The rows below fall into families. The same turns and mirrors carry the whole set onto itself and the rows of a family onto each other. For each named row, which other rows are in its family? Write them in the order they are listed.
These 30 rows form 5 families of 6 rows each.
Zabor: [ -1   4  24  29 -13 -34   3   4 -12 -21]
Dida: [-14  18  16  21 -12 -21  -2  -5 -29  10]
Kiba: [-18  -5   8  15 -21 -26   8  22 -26   7]
Milip: [-12 -11   5  16 -15  -7  -8  16  49   6]
lifus: [-30 -22  -2  22 -28 -25 -11  11  18  -6]
Zolis: [-14 -21   0  26 -25  18  10  12  30  13]
guv: [  2  -6 -11  -9  22  11   2 -20  17  28]
zego: [  7  28   1   2   1   7  10 -31  14  12]
rofat: [ -6   9   8  27 -10   9  -8 -43   1  -7]
Guk: [  4 -32 -13   5  20  -8   5   7  18 -29]
Mag: [-15   6  -7  12   4  25  11 -26   5  25]
Zamer: [  6 -35  12 -29 -10  -4   7  16  10   9]
Gik: [-19 -31   9 -22  20  -4   1  -3  26   6]
pofep: [ -1   5  -1 -17  -4  -4  11 -28  -9  34]
Zak: [  2   5   7  -8  -2  -1   5 -44  -6 -23]
vefuz: [  6 -28  -8  22   0 -22 -12  24  19 -18]
Moleg: [-10   2   4  19  -2  -8  10 -25  -6 -42]
bemot: [-13  11   4  13 -17 -21 -21 -24  -7 -26]
Tuzaz: [-12  -1  13  36 -41  -1   6   4  23  -1]
zore: [ -5 -10  19 -35   8   4 -12  -6  -4  21]
mutig: [  9 -28  13 -30  20 -16   5  -7   7  -8]
mal: [  5   7  25  22 -31 -11  -5  26 -10   6]
pel: [ 27 -31  -3  10 -10   9   7  29  10   1]
fiti: [ -8 -22   5 -34  -4  -7  17   3 -18  11]
Nipat: [ 16 -36  -8  14   1  11 -10   8  34   0]
vidug: [ 19   2 -18 -16   0   1  23 -26  -8   8]
mog: [-12 -20   7  17 -39 -20  -1  22  15  21]
zopet: [ 28 -24 -15 -16  -1  -9  -9  10  17 -15]
Korup: [-30   2  16   9  -3   4 -13 -34 -17  -2]
rotiv: [  7  18  16  35 -18 -12  23   1  -6  -7]

Same family as vidug: lifus, Gik, pel, Korup, rotiv
Same family as mal: Milip, zego, bemot, zore, zopet
Same family as Moleg: Kiba, Zolis, Guk, Mag, fiti

The rows below fall into families. The same turns and mirrors carry the whole set onto itself and the rows of a family onto each other. For each named row, which other rows are in its family? Write them in the order they are listed.
These 30 rows form 5 families of 6 rows each.
butem: [  8  12  14  23  -5   5  -5 -31  -3 -53  -4  48 -24 -32 -26  44 -14 -29
  25 -25   0   6 -10]
buzuk: [ -1  -1  26  12  -7   4   6 -29  -1 -48  -6  51 -12 -36 -21  43 -24 -20
  35 -35   4   5 -10]
meduv: [  4   7  17  18  -3   1  -3 -19  -3 -56  -4  41 -22 -32 -32  52 -16 -26
  17 -23  -5  -2 -10]
bes: [ 17  -2  14 -17  14  12  40 -33  43  -6  16  28  25 -32  16  40  10  -2
  17 -49   3  -3 -50]
vaf: [ 18  -9   6   3  20   8  51 -39  47 -21  31  35  22 -15  11  42   9 -13
  10 -46   5  -6 -56]
zuvu: [-24 -32  11   8  25  42  28 -32 -11 -11   2  51  -4  23  -6  42  11 -17
  18 -33 -30   0   2]
gogur: [ -6  -1 -10  34  44  27  15 -29 -22   1  26  19  13 -52   1  68  11  -2
  12 -48 -37   8 -29]
Bube: [ 19  -6   4  -5  29  12  49 -36  42 -17  28  23  21 -10  17  42  20   2
  10 -52  10  -5 -43]
kose: [-24 -33   2  12  31  41  27 -29 -14  -5  23  48 -17  16  -6  45  16 -19
  27 -29 -31  -3  -9]
guvon: [ 41  -9  19  -4  23   2  40 -44  15   7 -14  20   1 -23 -15  56  12   2
 -28 -17 -11  -3  17]
Vek: [ 43   1  13   5  16  -5  32 -51  19   2 -14  17  -9 -24 -16  56  27   2
 -30 -25  -2  -4  -1]
tum: [  6  19  17  12   4   3  -1 -22   1 -58 -15  52 -15 -29 -19  49 -12 -22
  22 -28  -1 -10 -13]
loz: [ 47   6   4   7  24   2  30 -54  10  -7 -17  15  -2 -21 -19  59  25   9
 -25 -25   3  -7   4]
mitu: [ -8 -10   4  44  42  22  12 -35  21 -31  31  39  -3 -27   9  16 -14  -7
 -23   2  11  20   1]
zil: [-16 -32  11   0  21  31  24 -29 -19  -3  11  41  -8  11  -7  36  17 -19
  27 -16 -45   1  -1]
Dobi: [  8   6   1  11  -4  -2  -4 -22  -2 -56  -8  52 -10 -32 -17  44 -12 -26
  33 -30 -10  -2  -9]
nuza: [ -4 -16   8  42  28  18  19 -26  28 -35  32  24  -8 -19   2  18 -21 -16
 -22   0  14  20   2]
geri: [-29 -38   0   1  19  28  23 -32  -4 -10  16  52 -10  23  -2  42  24  -8
  12 -31 -31  -7  -4]
fudan: [-18   4  -3  44  32  23   4 -29  -8  -4  13  17  -5 -52  -6  76  15   1
  -1 -48 -37  -6 -41]
Godel: [  0 -18  -2  40  32  24  12 -30  26 -17  21  33  -1 -38  10  15 -24  -7
 -24  -5  11  14   5]
bosa: [-10  11  -5  26  37  28   3 -28 -21   1  21  27  -3 -43  -5  73  25   1
   3 -47 -42   5 -39]
sesa: [ 21  -2   5 -14  32  14  54 -35  41  -7  23  31  11 -18  15  45  14  -1
   7 -44  10  -5 -49]
ladi: [ 35  -3  14  13  19  -3  35 -64   7   4 -24  25  -1 -20 -22  48  20  12
 -23 -12  -5   1   4]
masi: [ -1 -16   6  51  27  22  12 -33  15 -28  13  18   6 -34   6  18 -17 -14
 -19 -11  14  33   4]
tigi: [ 12  -7  10  -4  29   3  59 -33  36 -18  21  27  19 -24  15  43   7  -4
  21 -42  -4  -7 -58]
Pufaf: [ -8   6   0  31  32  30   3 -34 -21   4  20  29   0 -49 -15  73  24   3
   5 -49 -32  -7 -40]
velu: [ 45   3   0  15  20   8  35 -58   9   7 -20  23  -3 -17 -22  58  18   1
 -27 -15  -7 -15  -1]
Kel: [ -4 -18   5  43  29  19  17 -24  23 -32  19  32 -12 -27   6  19 -19 -16
 -22 -10  25  21   4]
megu: [-10   7   6  36  36  28   7 -28  -2   3  21  23  11 -53  -5  76  16  -5
  -5 -48 -44   7 -37]
topan: [-28 -30   8   6  24  40  22 -30 -16  -2  27  55 -12  16  -6  32  17  -9
  20 -29 -26  -7 -12]

Same family as tigi: zuvu, Dobi, Godel, ladi, megu
Same family as fudan: vaf, tum, mitu, geri, velu
Same family as zil: buzuk, bes, gogur, guvon, masi
Same family as topan: meduv, Bube, loz, nuza, Pufaf

The rows below fall into families. The same turns and mirrors carry the whole set onto itself and the rows of a family onto each other. For each named row, which other rows are in its family? Write them in the order they are listed.
These 28 rows form 7 families of 4 rows each.
pebut: [ 17  -6  28 -14  -2 -11 -13   4 -11   9  18  39 -13   0  31 -26]
kag: [  2  -8  -9  33  -4   8  16  10  19   1 -21 -13 -25  29 -20 -10]
Fil: [  2  -7 -14  27  -1  12   9  11  19   4 -35 -11 -27  24 -14 -12]
lese: [ -4   0  -9  40   9  16   9  13  22  -2 -17  -9 -32   8 -11 -18]
buse: [ -3  -6 -15  33   7   6  17   8  25   2 -26  -7 -30  18 -17 -15]
bez: [-21 -14  10   6 -21 -16   0  22 -10  22   5 -20 -28 -15  -9  28]
Bog: [  8   4  25 -15  -3 -12  -2  12 -18  12  12  43   2  -6  37 -13]
bizoz: [-12 -18  13 -14   9 -29   9 -35   2  -4 -24  14  20 -12   9 -27]
lafit: [-11  -7   4  22 -22  -6   5  19 -23  21   9 -19 -21 -16 -12  25]
maru: [ 12 -11  27  -7  -5  -7 -12  15 -10   9  22  38   4 -13  32 -24]
rini: [ -4   9  -9  23   6   0   0   3  19  -7 -25  -8 -36  18 -27  -9]
nos: [-15 -16  -2  24 -12  -7   6  23 -29  27  13 -15 -22 -18  -9  19]
nuv: [ -3  -3   0  36  14   0   6  10  25  -2 -15 -18 -31  25 -13 -14]
liti: [-12 -22   8   5  -5  -8   0  19 -21  14  18 -15 -30 -10 -23  25]
Gonuf: [ -8 -14   7 -11  25 -10  21 -27   4   4 -22   4  28   0  19 -30]
Muba: [-11 -15  -2 -10  16 -19  26 -27   9   4 -22  12  23  -1  13 -36]
dabuv: [ 12   3  24 -18  -5  -1  -9  16 -20  19  14  31   0 -10  38 -16]
lol: [  0   0   9  35  -3   3   8  18  25  -8 -19 -11 -32  16 -20 -17]
Debe: [  0 -14   5 -14  18 -20  23 -33   7   2 -20  11  22   0  21 -26]
Dodi: [-25 -20   0   4 -21  -6   0  18 -25  30   2 -22 -22  -3 -10  20]
mize: [ 23  -6  25 -28 -12 -13  -1  17  -9  16  16  33  -2 -11  21 -24]
tuta: [ -6 -15   1 -14   2 -26   7 -36  10   7 -23   8  22   0  14 -36]
fusa: [-15 -16  14  10 -22 -19   6  12 -19  25  10 -31 -26  -9 -17  16]
rog: [-13 -12   7  13 -14  -4  -3  23 -29  27   6 -19 -22 -12  -8  25]
lika: [  3   6  18 -20  -7  -7   2  15 -13  23  14  41  -5  -9  38 -17]
bopo: [  1  -3  10  -9  16 -29  14 -24   1   0 -18   6  29  -5   2 -42]
bakeb: [ 20  -5  24 -11   7   1  -6  13 -11  21  15  30  -5 -11  41 -25]
revod: [-20 -13   2 -14   9 -27  19 -21   3  12 -31  15  25  -4  14 -32]

Same family as lol: pebut, bizoz, fusa
Same family as rini: liti, mize, bopo
Same family as nos: Fil, Gonuf, lika
Same family as revod: lese, Dodi, bakeb

The rows below fall into families. The same turns and mirrors carry the whole set onto itself and the rows of a family onto each other. For each named row, which other rows are in its family? Write them in the order they are listed.
These 32 rows form 4 families of 8 rows each.
ziz: [-22 -22   7  14 -14  -4 -21  11 -26   4 -13 -37 -20   2   5  11  -1]
Zifem: [-12 -11  25  24 -12  -4  13  19 -15  23 -13  -1  26  14 -20 -18 -20]
moz: [-24   2  -3 -38 -27 -13  22 -14 -15  10  -4  -3  12   0  12 -14   2]
Rolu: [-20  -1   0  33 -19  28  25  17  -9  16  -4   9  13   7 -24  -4 -26]
Ruk: [ -2   8 -10 -22  16  13  -1  -7  20 -25  24  -5 -33 -23  20   7   7]
sipor: [-22  21 -12  43  -2  16   7 -11   6   6  18 -17   9  -2  24 -20 -14]
Kenu: [ 13 -11   5 -19  -4  -7   5  23  -8  -8 -13  16 -20   7 -35  18   9]
disi: [ 14  19  -2 -11  21  16  38 -13  18   0  24  22   6  -7 -12 -25  -6]
Kone: [-15   0  -1 -30 -39  -5  13 -10  -2   3  -3 -18 -13  17  17 -18 -24]
zavan: [-13   5  -7 -29 -35 -17   8 -16   3  14   1  -2  15 -22  10  -6 -16]
puv: [ -4  -8   7  30  -8  19   9 -33   3   7  17 -21  13 -13  31 -17 -18]
sono: [ -3   2   5  32 -21   9  34  22 -17   9  -9  -3  14  15 -23 -22 -18]
Fad: [-20  -7   3  25 -30  15   9  15 -11  14  -4  18  -4   6 -41 -14 -13]
tef: [ 16  -5   8  43  33  26  -6  12   6  -6  15 -12 -26  -5 -19   0  -9]
Fus: [  6  -4   9  34  44  16   2  11  -2  -1  13   6   1 -23 -22   4  15]
nege: [-28 -10   3   5  -1  -5 -32  17 -35  -4  -3 -14 -14  -9  15  14  -9]
foti: [ -6  10   2 -31  17  -6  18  26  -4  -5 -34  10 -17  -4 -21   1  -3]
numef: [-12  10   0 -42 -37   8  10  -5 -10   3   3  -4  10  12  10 -22 -11]
tivi: [-19 -34 -15  13 -15  -3 -19  15 -13   0 -19 -25 -18  -1  19  -3  -7]
vifeb: [ -8 -13  13  34 -13  15  -7 -15   9   2  44 -18  10  -5  21 -11 -11]
zed: [-10  21  16 -15   8  14  36 -18   9 -18  27   5  17   9 -25 -15  -3]
tunoz: [ 12 -25  20 -39   7  -4   8  13 -10  -4  -8   5 -20  -6 -30   7   5]
Nivoz: [ 14   7  13  -2   4  14  43  -5  41   1  13   7   7   0 -14 -24  -4]
nuluf: [  1 -25  -9  19  -4  -1 -21  20 -13  19 -16 -17 -30 -16  20   3  -5]
meki: [ 11   3   3 -20  34  -3   7 -15   6 -12  14 -30  -9 -11  35   2   4]
rogoz: [ -4   4  -3 -26  14  -6   7  30 -12  -3  -6   7 -28   8 -39   3  10]
Raz: [ -4  -5   0 -28  26   4 -18 -25   9  -5  20 -12 -28 -20  15   8   9]
las: [-23   7   4  23   9  19   7 -19   7   9  24 -27   9 -14  31 -30 -19]
Vemut: [  0  -8  22  32  38  26   2  27   2 -17   8  -5 -22  13 -10  -6   3]
gevim: [  8  30  24  -9  19  14  32 -11  11   0  30  14   7  -6 -23  -9  -3]
dum: [  1 -13   9  46  41   3   3   9   8  -1   7  -6 -22 -19 -13  10   0]
tevu: [  9  -2   9 -29  23 -16 -12 -13   8 -15  15 -19 -24 -14  20 -10  17]

Same family as tevu: Rolu, Kenu, numef, tivi, las, gevim, dum
Same family as Kone: sipor, Fad, Fus, zed, tunoz, nuluf, meki

The rows below fall into families. The same turns and mirrors carry the whole set onto itself and the rows of a family onto each other. For each named row, which other rows are in its family? Write them in the order they are listed.
These 36 rows form 6 families of 6 rows each.
gis: [  3 -25 -10  19 -28 -12  24  19  -9 -16  10]
kesem: [  9  21  11  -9   1  23 -23 -24  -8  11  -7]
sobed: [ -9 -29  23  19  -9  -8  35   2  -8 -26 -29]
kofus: [  5  27  24   0   0  29 -18  -9 -25  -5   2]
laz: [  9   3  11 -18  16  19 -26 -10 -24   5   9]
zom: [-20 -30   1  20  -5   0  39  10   9 -20 -17]
Mani: [  0  31  17  -2  19  14 -16  -4 -22 -19   0]
robid: [ -1 -33  23  16 -29   3  35  -1 -14 -12 -24]
sis: [ -6 -33  14   6 -21 -11  37  -2  12 -31  -4]
buduv: [ -4 -45  -9  13 -22   0  28   6   4   1  -7]
fasa: [ 10  28   7 -14   0  14 -15  -3 -31 -11   8]
sifat: [-22 -30  18   8   1  -9  33   6  11 -29 -17]
Nibeb: [-12 -34   7  20 -25  15  37   5   5  -5 -14]
teli: [  1  26   9  -7  23  11 -21 -19  -3  -3 -11]
sarot: [ -7 -34  22  13 -22  -2  35  -5  15 -27  -6]
tebi: [-11 -41 -10  16  -4 -11  28  10   8 -12 -11]
teme: [-12 -37  28  11 -30  16  31  -3   7  -7 -12]
Nok: [-13 -45   4  27  -8   5  25   4  12  -2 -14]
poz: [ 36   9  22   0   2  19 -13 -19 -11  14  -8]
Kefa: [ -3 -29  15  40 -28  13  19   9   0  -6   3]
Zazem: [ 11  23  11  -3  17  20 -18 -19  13   3   1]
kema: [  4   5  17 -11  24  22 -27 -11 -19   3   5]
Giri: [ 11  25  -5 -21   7   5 -19 -17 -13   1  -3]
kemiz: [  5   6  10 -17  26  13 -26  -7 -22  -2   8]
genu: [ -8  14  19  -8  31  17 -23 -12  -6 -16  -6]
Tufod: [-12 -22   5  38   0 -10  23  17   5 -27  -1]
tas: [  0 -30   9   5 -23 -15  37   5 -18 -23 -22]
manum: [ 37  14   1 -17  11  -7  -9 -10 -16  -2  -4]
lofog: [ -5 -34   1 -12 -30 -11  36   7  -4 -18  -4]
Ropep: [ 19  21   2 -15   0  18 -17 -18   4   9   7]
gaf: [ -9 -32 -11   7 -23  -2  41  11  -1 -13  -9]
Leko: [  7  12  -5 -32   7   6 -21  -7 -21 -11   6]
Muni: [  6   7  19 -13  -4  36 -25 -18 -14   6   1]
faza: [ -2 -35  16   6 -31  -4  36  -3  10 -24  -2]
fefon: [ 14  25  -3 -16  18   5 -16 -14   7  -4   5]
mevo: [ 23  16  20   5  33   3 -11 -14  -2  -6 -16]

Same family as mevo: gis, poz, Kefa, Tufod, manum
Same family as fasa: sobed, kofus, Mani, robid, tas
Same family as tebi: buduv, Nok, Zazem, Ropep, fefon
Same family as teme: sifat, genu, lofog, Leko, Muni
Same family as zom: kesem, Nibeb, teli, Giri, gaf

